Each scene shows the same named points in several views, each turned, perhaps mirrored, and shifted as a whole.
A view may leave some points out. In some views, one point has been moved. Which views, in the order they come, and which point in each? Write none if no view has one.
Scene 1:
A:
  fosas [ -8  12 -11  15 -15  -2  19  -4  -6   2  -8   2  29  11 -11  -8]
  leso [ -9  13 -10  15 -15  -1  18  -6  -6   2  -8   1  33  11 -11  -9]
  fumem [ -7  12 -12  14 -14  -3  18  -4  -6   5  -6   1  30  10 -11  -8]
  zul [-16   6  -8  11 -19  -8  26   5 -13   0  -5   0  29  10 -13 -10]
  Kisik [-12   7 -11  11 -16  -8  24   4 -13   3  -2   3  23   9 -14 -10]
  Doka [-12   7 -10  10 -16  -8  23   4 -12   4  -3   1  25   8 -13  -9]
  Zuba [-12   6  -9  11 -18  -8  25   5 -11   2  -5   0  26   9 -12  -9]
  lapi [-10   7 -10  10 -16  -8  23   5 -11   5  -4   0  26   8 -12  -8]
  Limi [-10  13 -11  14 -15  -2  18  -6  -8   5  -5   1  32  11 -12 -10]
  pob [ -9  10 -10  13 -16  -4  20  -1  -7   3  -8  -1  31   9 -11  -7]
  vepa [ -8  12 -10  15 -16  -2  19  -4  -6   1  -9   1  30  11 -11  -8]
B:
  Doka [-19  20   1  11  15 -10   3   3   6  -9  10 -24   1   4 -15   2]
  zul [-20  20   3  12  15  -8  -2   6   4  -9  11 -26   3   3 -11   3]
  fumem [-22  14   1  11   8 -12   7   3  10  -7  11 -17  -7   3 -12   3]
  fosas [-23  14   2  13  10 -11   5   6   9  -7  12 -16  -6   1 -11   4]
  defo [-23   9   2  12   4 -11   8   2  10  -8  13 -17  -7   3 -10   2]
  pob [-22  16   2  11   8 -12   4   3   8  -7  10 -20  -5   2  -9   3]
  Limi [-22  11   2  12   7 -10   7   3   9  -9  13 -18  -5   3 -12   2]
  Kisik [-19  20   1  12  18  -9   3   4   6  -9  11 -24   1   4 -17   2]
  Zuba [-19  21   2  11  15 -10   0   5   6  -8  10 -24   0   2 -13   3]
  lapi [-19  22   1  10  14 -12   3   3   6  -8   9 -24  -1   3 -14   2]
C:
  lapi [-13   8  14  -8   8 -10  -6  -2 -10  -9  14 -26  18 -16 -14  -6]
  Limi [-11   5  18 -11   7  -4  -4  -4  -3 -11   9 -30  23 -13 -12 -15]
  vepa [ -9   4  21 -13   8  -4  -2  -2  -2 -10  12 -27  21 -11 -12 -13]
  Kisik [-12   6  12  -6   7  -7  -9  -2 -10  -7  13 -27  16 -15 -13  -6]
  Zuba [-13   6  14 -10   8  -8  -5  -2 -10  -8  14 -25  15 -15 -14  -5]
  leso [-10   5  20 -13   7  -3  -2  -3  -2 -11  10 -28  22 -11 -12 -15]
  zul [-14   5  11 -11   7  -6  -3  -2 -11  -7  13 -24  13 -15 -13  -7]
  pob [-11   6  19 -13   8  -7  -2  -3  -5 -11  12 -26  21 -13 -14 -11]
  defo [-10   6  20 -13   7  -4  -2  -5  -1 -13   9 -30  25 -12 -12 -17]
  fosas [ -9   4  21 -12   8  -4  -4  -2  -3 -10  12 -27  21 -11 -12 -12]
  fumem [-10   6  21 -11   8  -6  -4  -4  -3 -12  11 -28  24 -12 -13 -13]
D:
  zul [-16 -10 -10 -12  -1 -12  -2  14  16   2 -10   2  -8   9  13  -5]
  leso [-13 -14  -5  -2  -1  -2  -8  14  17  -3  -3   3  -5   6  13  -1]
  Limi [-13 -15  -4  -3  -2  -2  -7  15  17  -1  -4   6  -5   7  11  -2]
  fumem [-15 -16  -6  -1  -2   0  -7  14  18  -1  -4   3  -6   7  11  -4]
  fosas [-16 -14  -6  -2   0  -2  -8  13  18  -1  -4   0  -4   6  13  -3]
  vepa [-15 -14  -7  -2  -1  -2  -8  14  17  -3  -4   0  -5   6  13  -2]
  lapi [-18 -15 -10  -8  -2  -7  -2  13  17   5 -10   3  -9   9   9  -9]
  defo [-12 -16  -4  -1  -2   1  -8  15  17  -3  -2   6  -5   7  11   0]
  petuz [-18 -10  -5 -12   0 -11  -1  15  16   6 -11   6  -5   9  11  -8]
  pob [-14 -15  -9  -4  -2  -3  -6  14  17  -1  -6   2  -8   7  12  -3]
  Kisik [-19 -12  -7  -9   0  -9  -2  14  17   6 -10   3  -5   8  10  -9]
E:
  defo [ -8 -33 -23  -5   7  12  -9   7  11 -33   9   0  21  13   2  -6]
  Zuba [-13 -35 -16   0  12  12  -7  -3   6 -35   7   9  25   5  -1 -13]
  leso [-11 -34 -22  -5   8  13  -8   6  10 -32   9   1  20  12  -1  -7]
  Kisik [-12 -36 -15   0  12  13  -7   0   5 -38   7   8  26   3   2 -12]
  fumem [ -8 -34 -20  -5   8  13  -8   5   9 -34   7   3  20  11   1  -8]
  Limi [-10 -34 -21  -4   9  12  -8   6  10 -34   9   1  23  11   2  -7]
  lapi [-10 -34 -16   0  11  12  -7  -3   7 -36   6   9  25   5   1 -13]
  fosas [-11 -35 -20  -4   9  12  -8   7   9 -35  10   1  24   9   3  -7]
  Doka [-11 -35 -16   0  11  12  -7  -1   6 -37   7   8  26   4   2 -13]
  petuz [-14 -36 -15   1  13  11  -7   1   5 -38  10   8  30   2   3 -12]
F:
  Zuba [-21 -30  15   1  29  14   9 -37  17  14  17  29   1  46   2   5]
  Kisik [-23 -30  15   0  27  14  14 -36  15  16  19  31   0  45   2   4]
  leso [-21 -27  19  -5  34  16  14 -32  18  16  14  30  11  52  -6   8]
  defo [-20 -27  20  -6  34  17  18 -30  19  14  15  29  12  52  -6   8]
  pob [-20 -28  19  -3  33  16  11 -33  19  13  15  29   7  51  -2   7]
  Doka [-22 -31  16   0  28  14  13 -36  16  14  19  30   0  45   2   4]
  vepa [-22 -27  18  -4  33  16  12 -33  18  16  14  31   9  54  -5   8]
  petuz [-22 -30  12   0  25  15  15 -37  13  16  19  30   1  42   1   5]
  Limi [-21 -27  18  -5  32  16  18 -32  17  15  16  30  10  50  -5   8]
  fosas [-23 -27  18  -4  33  16  12 -33  17  17  15  32   9  53  -4   7]
  lapi [-22 -31  16   0  29  15  11 -36  18  13  19  30   0  47   3   4]
  zul [-20 -29  12   2  28  14  10 -38  15  15  15  27   1  44   0   7]
G:
  Doka [  2  19  12 -20  -7   4   0   3  -7  -4  -8  -3   5  -9  11  -4]
  vepa [ -4  10  14 -16  -1   6  -2   9  -5   2  -7  -6  10 -11   9  -5]
  petuz [ -1  18  12 -18 -11   3   1   0  -6  -4  -6  -2   1  -9  12  -3]
  Kisik [  0  19  12 -20  -8   4   1   2  -5  -5  -6  -3   3  -8  12  -5]
  leso [ -5   9  14 -15  -1   5  -3   9  -6   4  -7  -5  10 -13  10  -4]
  lapi [  3  19  12 -20  -6   5   0   3  -7  -4  -8  -4   6  -9  11  -4]
  fosas [ -5  11  14 -16  -2   6  -2   9  -4   1  -6  -5   9 -11  10  -6]
  Zuba [  3  17  11 -19  -7   5  -1   1  -7  -4  -6  -6   5  -8   9  -3]
  Limi [ -6  12  15 -15  -3   4  -2   9  -7   3  -9  -2   9 -14  11  -4]
  fumem [ -4  13  14 -17  -1   5  -2  10  -6   2  -9  -3  11 -12  11  -5]
  defo [ -7  11  15 -14  -1   4  -3  11  -7   5 -10  -2  11 -15  11  -4]
Moved in: E
  moved in E: fosas
